Rotation paths and how fast each direction turns (degrees per step)
Each turn is a multiple of 5 degrees from 10 to 175, or 0.
Each row of a path follows its step; steps can be skipped.
path 1
step 0: [-14  13  24 -17  21  33   1  -5  13 -13  12 -12  -2  32   4 -19  -3  -5
  19 -14   5  14  19 -36  -7 -32  21   1  -5   4 -10   0   0 -19  -2   1
  16]
step 1: [  1  19  20 -12  46  12  15   4   6  -8 -17 -27  -7   6  -1   7 -22  -4
 -17   7  11 -16 -26 -21  -6  -2  21 -15  28 -28   4   2  10 -19   6   2
  -7]
step 2: [ -7  -4  -1 -30  10 -12  31 -22  -9  17  -5  -1  -9 -15   7   8 -15 -15
 -26  -6 -33 -17 -10  -7   1  -8 -19 -23  38  -9   6   7   6   2 -22  -8
  18]
step 3: [  8  20   4 -30 -10 -18  -4 -33  -2 -23   3  -9  -9   0  -9 -37 -10   2
  -1 -19 -17  -8  33  -6   2 -15 -19   0   1   4  -7  -8   2 -12 -36   2
  18]
step 4: [  9  27  21   5   4 -11  11   7  16 -38 -28 -13   2  -6 -24 -19 -32   2
 -12 -12 -16  -5   7   1   1  -2  -3   5 -20 -10  -2 -17   0 -29  18  20
 -14]
step 5: [-14  -6  17  -7 -17  15  41  30  24   1 -18  -1  19 -23  -1   0 -15  -5
 -19 -22 -22   1 -14   5  11 -17 -11  -3  16   3 -12 -13  -1  -5  24 -15
   2]
step 6: [ -5   8   0 -28 -22  35  -6   5   2  -4   8 -12   3  -6   6 -13  -3   4
  -2  -8   8  10  -8  -5  33  -6  -5 -11  15   7 -40 -29  -5   3 -24 -26
  27]
step 7: [  2  13  10  16   9  10 -18  -9 -21 -19   3 -25 -25  16  -9   3 -32  -9
 -15  16 -12  20 -11 -19  23   4  12 -15 -17   7 -20 -21   5 -27  -1   3
  25]
step 8: [-11  -9  29  26  19  -6  34   9   8   1  13 -25 -14  14  -4  -6 -12  -7
 -12   3 -19  13 -13 -22  -6 -22 -13 -17   9  30  17  11  14 -23   8  -5
   9]
step 9: [  3  18  19 -21   8  14  20  -8  43   3   9  -4   6  -2   4 -23   8  -4
   4   9  17  -1 -19 -13   8 -16 -21 -24  24   7   5  17   0 -12 -40   4
  -5]
step 10: [-10  29  23 -28   4  -9 -11 -23  17   4 -12  11  -6   5  -9   9 -28 -32
  -8  10 -12  10   1   4  26   2  13 -13  11 -28 -15   4  -3  -8 -27  28
  -2]
step 11: [-27   2  28 -26  14 -19  24   8  -6  -8   3 -11 -23  22 -24  10 -21 -19
  -3 -31 -35   5  24   9  -3  -6   8  15  12   2   1 -12  -8  -1  -4   0
   5]
Speeds:
[ -4   0  -3   6   3   5  -3   1   2   2  -6  -3   1   6  -5  -4   7  -3
  -6  -1  -1  -2   5   9 -11   2   1   3   5   7  -4   2  -1 -17   2   3
   3]	95
[ -8  -3  -7   3   7   9   1  -2  -8   2   0  -8   6   2   2   2   0   0
   5  -3   5   5 -11  -6  -1  -3   2   7  -4  -4  -2  -5   4   0   4  -3
  11]	55
[ -2  -1  -4   9   5   4   5   8   9  -2  -7  -1  -7   7  -6  -9   0   4
   5  -1  -2 -10  -4  -5   2  -4   0  -2   1  -2   1   6   1   8   8   1
  -4]	95
[  8   4  -4  -8   1   3  -7   4   3  -9   1 -11   1   3  -6  -4   6   6
   4   1  12   0  -2  -2  -1   5  -2   0   3  -1   2  -9  -2  -1  -9   2
  -5]	125
path 2
step 0: [ -1 -30 -35  -7   7  -4  11 -16  -6   5  -3 -10   0  -8  25  -9  21  21
  18   3  17  24   6 -20  -3   1   7   9  19 -16   5   0  -6 -32  -6   5
   5]
step 1: [ -5  18  13  28  -2 -24   3  33   5  -5   5   1   1  -2  -6  -4   3  -2
 -30 -16  -6  -2   7  27  43  10   1   8  12  -2 -14  10 -16  18   0   2
  -9]
step 2: [ -6  16  26  -3  -7  21  -2   0 -35 -13 -12  13  -5   2  18  12  -7 -13
   6  -6  -3  -1   1  -4 -45 -16  12 -21 -11  11   7 -13  29   9  -7  -2
   4]
step 3: [ -9 -20 -15 -21 -13  19   7 -20  42   1  10 -22 -15   1  -8 -26 -21   5
   3   3  12   8   8 -19  13   6  -5  22   3 -10  10  -5  -3  -5 -21  -3
  11]
step 4: [ 13  33 -20  10  10 -37 -24   2 -14  -8  14  17   2   6 -26  10  12 -10
  -2   7 -18  -5  -6  13  11  24  -4  -1  17   9   6   4  -8 -19   6  -3
 -12]
step 5: [ -4 -13  11  14  -5  21  -2   8  -5  -2 -21 -12  15   8  20  13  10   1
   2  18  20   1  11   6 -25   1 -26 -26 -21   8 -36   1   8  15  14  -6
  15]
step 6: [ -6  -6   1 -29  -4  17   1   4   2  12  18  -2   4   2   9 -29   3  15
   9 -16   4  14 -16 -25  13 -19  21  12   3   0  18  22 -30  -2  -2  29
 -15]
step 7: [ 18  15   5  21   1 -11  -9  -7   9  -6  -5  13 -11 -25 -17  12   0 -12
 -14  18 -45   4   4  35  15   3  -4  18 -15 -19  19  -6  12  11   6  -1
   2]
step 8: [  2 -14  -1  -5  19   5   0  -4 -12 -25 -17 -26   3  12   4  23   1  22
  17 -10  27  -7  -4  -2 -27  -2   2 -30  14 -10   6  -9  19  -9   1 -28
  -8]
step 9: [-18  -8  13  10 -16 -19   9  15  15  26   5   7   2  10 -17 -31  -3  -6
   2  10  19 -12  -7 -31  15  -7 -12  20   8   3  -2  -3 -31  17 -15   6
  -7]
step 10: [ 16  24   1  -5  -2   4 -26 -15 -17   1 -10  35  -6 -21  -3  22   2 -18
  10  -9 -10 -17   9  13  14  -6  14   1 -11  16  -4   8  19 -16  10  22
  24]
step 11: [ 15 -19 -38 -13  -7   8  27  -2  11  -6  -7 -20   1  25  29   7  -5  19
  -8   8   8  25  11   8 -11 -18 -13   3   4  -9 -16  -4  18  10   0 -17
   2]
Speeds:
[ 7  0  0 -5 -4  6  2 -4 10  1  3  0 -7  6 -4  7 -1  7 -3  1 -9  6  7 -2
  0 -4  2  3 -2  6 11 -9  6 -3  5  0 -5]	90
[ 3  1 -4  3 -7 -3  4  5  8 -6  6 -1 -5  3  4  5 12 -3 -2  0  5 -6 -9 13
  0 -2 -1  1  2  0  4  6  7 -5 -1 -2  2]	110
path 3
step 0: [  0   5   9  -7 -11  27   9 -18  28 -10  -3  24 -15  -4  -1 -12  20  14
  19  25  11   1  11 -10 -29 -38  -3  13  16  25  -7  -7   1  23   8 -18
   3]
step 1: [-16 -19  16   0 -20 -11  -9 -21  38  10 -16  12  -4  -4  -9  19 -21  12
   4   8   3  -9  -1 -24 -15  16 -26  22  33  -8   9   8  -8 -22 -11 -16
  -4]
step 2: [ 13   5  17 -19 -20   3   1  39  17   3   5   5  14   9  26  17  -1  25
  20   7   7  -1  -2  20  15  16 -25   4  40  10  -7   6   7   8  17  -7
   3]
step 3: [  4  -2  41  12   6  -5  -4   7  11 -30  36   2  -3   0   1  -7  -6   2
  -6  -2   0   1 -20  14   4  -3 -14   0  28 -10 -23  13  -5 -34 -11  28
 -17]
step 4: [  4  20  11  -3   4  34  41  29   1 -22  -7  17 -11 -12  -6  19  -1  11
   3  18  -5  13  -5 -12  -9 -23  -3  -8   8  11   4  11  18   3 -15  38
  -4]
step 5: [-19 -17  17 -16 -20  23  -7 -16   9  -6   1   4  -9 -17 -29 -15 -17 -29
  18  21  27 -10  -9   2 -16 -13 -23  19   0  16   2  -8  16   4 -16  16
 -15]
step 6: [  1   9  27 -15  -1 -15  10   6  10  16 -21  -4  16  10 -25  12 -23  -2
   4  14  -3 -34  -1 -16   2  -4 -21  -2  34  -2  37   0  11  25  12   6
  10]
step 7: [ -1   1  22   0  14  -6  -3   1  43 -16  34   4  26  30  -7  -4   0  -6
  14  -5  11 -12  -6  12  25  -5  -7  24  13  27  -4   2  -1  18  20  -9
 -12]
step 8: [ -1  -6  23   3  11 -23  26   2  17 -20  10  29   4  10 -21  36 -15   8
 -24   8   2  15   1  -4  19   7  29   0  16 -11   0  19  17 -15 -10   9
 -10]
step 9: [  5  -4   5 -13   3  29  -6  14 -16  -5   9  30  10  -2  16   5 -26   6
   2  27  28  25   2  14  15 -14   6  13  -5  19  -8  18  19  26 -32   6
 -16]
step 10: [-14  -8  42  -4  -2   7 -22  -9 -17  21  -6   5 -15   5 -25  -6 -37   4
 -10  12   8 -21  -9  -7   0 -38   1 -17  10 -16 -10   2  11  -2 -21  -6
   2]
step 11: [ -8  -5  20  15  13  25  -1  10  11  35  -4   0   9  24   6  15   9  23
  15   6  13 -32  -9 -24   4 -21  -2   2  -3  36  16  13  -5  22   7  13
   7]
Speeds:
[ -6   1   7   2   6   4  -3 -11  -7   8   2   7   1   7   1   1   5   7
  -4   1  -2  -3   9   4  10   3   6   0  -7  -1   2  -3   5   5  -6  -4
   1]	25
[  5   7  -7 -10  -3   8  -4   3   0  -1  -1   2   7   5   3  14   3   2
  -5   4  -2  -5   2  -3  -4  -1   7  -9   4   0   5  -4  -4   3   2   7
   2]	160
[ -1  -1 -10   6  -3  -5  -5  -4  -3   2  -6  -6  -4   2   5  -3   3  -9
   2   1 -15   5  -6   0   4   6   9  -4   1   2  -5  -6   0   5  -1   3
   4]	0
[-1  0  8 -4 -8  3  3 -2  5  7  4 -3  0  8  1 -1 -3 -1 -2  2 -3  1 -8 -4
  1 10  1  7 -4  1  8  1 -9 -2 11 -6  9]	70
[ -4  -3  -2  10  -9  -3  -2  -7  -1  -1   8  -1   0   3  -5   0   1   1
 -14  -1   6  -1  -8  -6  -5   1   0  -3   7 -11   2  -7   6  -1  -1   1
  -4]	155
[ -5  -6   3   3   2  -9   1   2  -1  -4  -8  -2   0   2   2  -1  -4   2
   2   2  -3  -4   5  -4   0  -1   8   2   3  -8  14   3  -6 -11  -8   7
   6]	155
[ 5 -4 -1  8  5 -1  4  9  0 -5  1 12  8  2  1 -1 -4  1 -5 -5 -2 -5  1  9
  2 14  2  3  4  1 -6 -6 -3 -5  4  1  0]	70
[-5  0  2  4  9 -8  8  0 -1 -5 11  4 -5  4  6  8  9 -7 -1  9 -1  2  1 -1
 -9 -2  0  1 -5  0 -4  2 -1  1  4  3  5]	85
path 4
step 0: [ -4 -25   3   3  15 -11 -17 -12  42 -17  11  29  -1  22 -23  -3 -11 -19
 -21   1 -12  21 -31 -15  -2   8  -9  11 -11  17 -14 -30   5  11   6  -1
  10]
step 1: [ 25   8  -8  21 -10 -24 -11 -10  16  -4   5   7  11  14  -9   5  -4  15
  -4   2   0  30 -19 -28 -20 -33  -2  11 -10  29 -14 -37  -6  -3  -5  -2
 -21]
step 2: [ 32   1  30  41  -4   4 -18   0   8 -11 -10   8  14  16 -15   8   3  12
  11   7 -20   1 -23 -49   9  11 -19  13   0   4 -10  -2 -15 -18  -4   7
  -7]
step 3: [ -2  -5  10  14  13  17   0 -11   6  22  19  13  -9   8 -27  34   4  -9
  13 -13 -15   4 -34 -21 -11  -8 -13  -4 -23   5 -15   0  -5 -40 -21  23
  -9]
step 4: [-10   4  26  21   7 -14 -13  -2  15  -7  34   4  -4  18 -12  11 -12 -19
  10  -5   4  17  -8  -9  21  17   2  16  -7  16  -5 -17  33  -9 -31  37
 -23]
step 5: [ -7  11  -8  19   0   0 -26   1  29  -4  40  12   2   8  17 -25  14   6
  35  17   9  18 -23 -21  -1 -17 -23   1  -2   3   3 -17  21 -14 -17  10
   2]
step 6: [ 12  17   5   4  19  -3 -24  18  30 -13  10  36  -9   8 -37  -7  -4   7
  18   3   6  -2 -35 -18  -3  -4 -25  18  11   1  19  -1  -5  18  -4  22
   4]
step 7: [ -1   8  -3  13  -7   4  -7 -13  28  15   9  31  -7 -26 -28   6 -17  -7
   7   6 -13   0 -27 -22 -32   1 -14  12  20  39  -5 -11  16  -2  -6  -7
 -21]
step 8: [-12 -29  15  26  -7   2 -10 -13   6 -18  14  -1  12  17 -30  -5  -7  -9
  -5  -9 -14  30 -21 -27 -11  19 -32   7   0  41  -6 -14   9  13   5   0
   7]
step 9: [ 21  -8  -5  25  15   2   2 -13  10  -6  27 -16  -4  36  -3  25   3  17
   0   3   0  28 -34 -20 -17 -29 -16   8   9  27   6  -9  -7  -9 -17  -9
 -13]
step 10: [ 13   1  32  36  13  -2   5   5  24 -13  -4  24  15  26 -11  16 -16   4
   8   5   5   3 -40 -24  21   4   5  11  -3   2   2  10   9 -20 -17 -19
 -12]
step 11: [-11   3   3  -2  10   4   3 -16  42   5   5  29   3   3   4  14   0 -15
  -4  -3 -24  11 -40 -22  -3  -8 -15  -7 -28  -5 -10 -20  17 -31 -16  15
  -4]
Speeds:
[ -6  -1  -3   5   2  -8  -6 -11   1  -3   2 -11  -5   1   0   3   3  -9
   3  -9   2  -3   0   3  -4   1   4   7  -3   3  -5  -3   9   1   9  -1
   6]	90
[-6 -1 -1 -2  3  1 12  4  2 -4 -7 -4 -1  2  2  4 -2  4 -5  7  3  3 -6  0
 -6  1 -6  4  1  9 10  5 10  2  5 -6  4]	35
[ -4   5   5  -2   2   4  -3   4   8   7   4  -5  -7   0   2  -3  -6   1
   1  -4   1  13  -1  -8   0   3   2   2  -4  -3  -1   5  -5   1  12  -3
 -10]	0
[ -6   5   1  -2 -10  -4   3  -2  -2  -5   1  -7   9  -3   5  -5   4  -1
  -4  -3  -6  11   5  -4   3  -5  -5  -4  -3   2   3 -10   4   7  -4   5
  -4]	100
[  0  -3   3   3  -1   2   6  -3  -7   1  -5   5  -3   8   0   6  -5   8
   0  -7 -10   6   2  -1   4  -5   1   6   1   0  -6 -10  -4   0   2 -14
   4]	45
path 5
step 0: [ 26  -9  29 -25  15  15  -8   2 -14 -10 -23  11  16 -19 -39   1   3  -6
   4  -7  16   0  42   2  10   9 -19 -14  14 -12   3  -8 -14   6  13 -11
 -13]
step 1: [ -9  25  -8   5  25  15 -10   1  -5 -22 -19  -1 -11  -6 -26 -13  30  14
  -4  -5  17 -48  -6 -16   7   5 -19   6  -4  -2  23   8   0  11 -26   1
   0]
step 2: [ -3   2  -9  -5  10  10 -21  -9   0  14  -9  15  11 -17   3   4  -3  11
 -29  15 -10   0  -2 -11 -14  25  -7 -39 -20   3   7  56  14 -11 -15  -3
 -13]
step 3: [ -9 -12 -14  18 -22  38   2  -2 -36  -2 -17 -18  11   4   9  11  -4 -17
  10  22   1   1  -2   4  38  17  -9 -22  -8  -2  19  12   2   6  15 -29
  -8]
step 4: [ -8   9  10 -17  -9  18  10  18 -19  31 -14  -6 -18  19 -28  22  -9  -9
   0 -32  24 -16  15 -24 -13   5 -10 -10 -15 -18  -7   4   0  17  23 -21
  -6]
step 5: [ -8  -3  -2   2   3  22 -14 -28 -24   2  -1 -31 -18  10 -29   8   5  14
   5 -16 -12 -17 -13  -1 -15  -3 -31   4 -23   8 -21   8 -26 -11 -29  15
  -5]
step 6: [  8 -26  -1 -12   3  -6 -27 -13  10   1 -17 -35  21  12   6  -8 -16 -11
  -2  12   1  -4  31  -1 -33  29 -25 -20   9   0  16  17 -18  -2 -12   6
   0]
step 7: [ -9 -12   9  14 -15   5  -9  -9   5  -2 -26 -30  15 -37 -22 -14  12   8
  -8  11  26 -26  14   9  21  16  -8   3  -1  13   4  -5  -3  31  26 -14
 -13]
step 8: [ -2  10  35  -6   3  -3 -10   4   0  12 -23   9  -8 -12 -19   1  17 -25
 -18 -10  14 -21 -41  -3  -6  10  -4 -30 -12 -26   8  12  -9  34 -12   7
  -3]
step 9: [  4  -2  -8  -7  -1  29  15   3   3  -4 -19 -17   8  -2 -15  11  21  18
  -4  -2 -37  16 -25  19  -6  12 -32 -25 -29  12  14  13  21   8 -23  -5
   8]
step 10: [-12  -1  12  -1  22  32 -15  -2   1  -1  -9 -35  -7 -12  22  12 -10 -12
  11 -17  -4   8  21  -5  -7  -1   1 -37  10   4  13  19   3   3  14 -40
  20]
step 11: [ 12  12   8   1   2  31  -6   6 -14   6  -4 -28 -15  -7 -15   5  18  -3
  -5   8  -7  -4  26 -17   4 -18   4  23 -18  -1 -13  22 -25  42   8 -13
 -27]
Speeds:
[  0   3   5   1   2 -10   1   5   2  -1  -6  -2  -1   6   4  -4  -5  -5
  11  -4   7  -4   1  -4   0   0   9 -13   1  -2  -2   9  -2  -3  -5   3
   8]	170
[ 5 -3  1 -6 -6  9  3  2  6  0  1 -1 12  6  0 -4 -9  0  2  4 -6  2  1 11
  8  4 -6 -3  7 -4  1  3 -1 -8 -3  0  5]	110
[  2   1   2  -6  -2   1  -9   0   2   5   7  10   7   1   2   6  -4  -4
  -7  -4   4   2   3  -3 -15  -4  -1  -6   7  -6   5   1   1   5   4  -1
   2]	170
[  5   0  -4   1  -5  -2   0  -2   0   1 -10   7   6   2  -4   1  -7  -7
   1 -10   2   6  -9   2   8   2   6   4  -7   0   2  -1  -6   7   8   2
  -7]	85
[  3 -13  -1  -2   6  -3   3  -5  -8  -8  -4   0   2   7  -2   7  -2  -2
  -2  11  -1   6   0   4  -5  -4   3  -9  -3   6   3  -2   5   0   1   6
  -1]	110
[ -3   1   1   1   1   0   6  -5   1   2  -1  -1   4 -10  -4 -10   5  -1
   0  -2  10   3   5   7  -3   2   3  -1   4  -4  11  -2   0  -3  -5  14
  -7]	55
path 6
step 0: [-20  -4 -19  -4  -4  15  -7  -9 -38  22   7  12 -35   1  13   3  10  -6
  -2 -25  15 -14 -18  -6 -20   7  12   0   6  -7  11  10   5  -3 -14  10
   2]
step 1: [ 26  17 -33   9  -3  10 -10  -6  -8 -16  14   0 -19 -11 -15 -24  14 -13
  -2  -3   8 -17   2   7   8  19   7  -6 -28  -9   3   2 -24   5 -27   6
   0]
step 2: [ 16   8  10  -8  -8   7  -4  21 -17   7  -4 -27 -19  -6  -1  -2  15  -1
 -14  31   5 -28   0   7  -4 -19   1 -17 -36   0  12  12  13 -16  -9   3
  -2]
step 3: [-18   3 -12 -20 -17 -14   9 -17  -9  20  -4 -10 -18   9   1  11  28   2
   7  -4   0  18 -17  -3 -18 -10  12 -19 -21   5  -3   0 -12 -27 -18  23
 -12]
step 4: [ 15  10  -9  38  -5  -3 -17 -24 -17 -11  10  28 -16   3  24  -8   9  12
   4  -3  10  15   8  13  -3  -9  17 -16 -18  -1   5  12  -2  -6 -21  22
   3]
step 5: [  3   3  -1  18  16  -3  10  15  -5  23 -11  15 -39 -24  -1   1   8  -7
 -13   7  26 -19  16   0 -26   8   6  -7 -19   3   5  13   8   2 -18  -6
   7]
step 6: [-15   2 -16  -1   2   7 -24  12 -21  13  -9 -18 -23   9 -13  18  15  -9
   7  11   3  -6 -24  10  -9  30  20 -10 -21 -23  11  -7 -22   0  -8   9
  -3]
step 7: [  6  19 -16  -7 -12  21  -9   0 -35 -11   9  -5  -8  -4  28  -4  10  -7
   2   1  11 -21 -17  19   7 -12  -7 -11 -12   9 -17  11 -14  -8 -16  24
   7]
step 8: [ 24   4 -20 -21 -14  -9  10 -14 -13  11  11  -5 -35 -28   5 -13  22   1
  -8   0  -3  -4  14 -11  -3  -6   7 -19 -16  10  23   5  15 -13 -15  -2
  -9]
step 9: [  0   4   9  27 -23  -8   0  -4   1   9  10  -7 -14  21 -22  -7  16   0
  -8   3  10   0 -15  -2 -17  -6  21  -3 -41 -18  19  11   2 -15 -23  11
  -7]
step 10: [  0  12  -3   7  15   0 -11  -5  -9   2 -28   4  -7   2   8   3  22  13
   9  20  27   2  17  18 -20  -6  -3 -21 -25  -4 -22   8 -15 -15 -22  23
  11]
step 11: [ -1   2 -15  13  10   0  -4   4 -24  18  -4   6 -54 -11  27  24  -4  -8
  -3   2 -13   5   3   6  -4   4  22 -23  -5   9   3   0   2  -9   0  11
 -10]
Speeds:
[ -7  -2   3  -4   2 -15   3   5   0  -8  -3  -4   0   0   0  -2   4  -4
   4   6  11  -5  -5   3   3   0   7   3  -4  -8  -5   1   6   0   9   3
  -3]	100
[ -1  -7   3   4  -4 -12   1  -4   6   0   7   0   4  -4   3   9   9   6
   4   2  -6  -3  -1   0   3  -5 -10  -2   0  -3   2   7   1   1 -11  -1
  -3]	65
[  6   8   1  12  -7  -3   0   9   2 -11   4  -5  -3   7   4   1  -1  -1
   4  -2  -5  10  -6   0   3   7   2   1  -6   1   1  -4  -1   6   0  -1
  -5]	140
[  6   9   2   2   1  -5  -6  -5  -5  -6  -7   4   4   1   0   1   5  -1
  -3 -10  -4  -5   9  13   6   2  -2   9   0   0  -7   1  -2  -6  -3   0
   2]	120
[  6  -5  -3   6  -3  -2  -1  -4   3   4   9   4   7  -1  -5   2  -8  -7
   1   7   0  -1  -5   6   9  -3  10   1  -1  -4   1  -3 -11  -6   0   2
   7]	135
[  4  -2   2   0  -5  -4   0  -3   8  -2  -6   1   2   6  -5  -7   4   5
  -8   0  -2  10   2  -5  -2 -13   4  -6  -6   4  -5  -4   5  -9   1   5
   0]	60
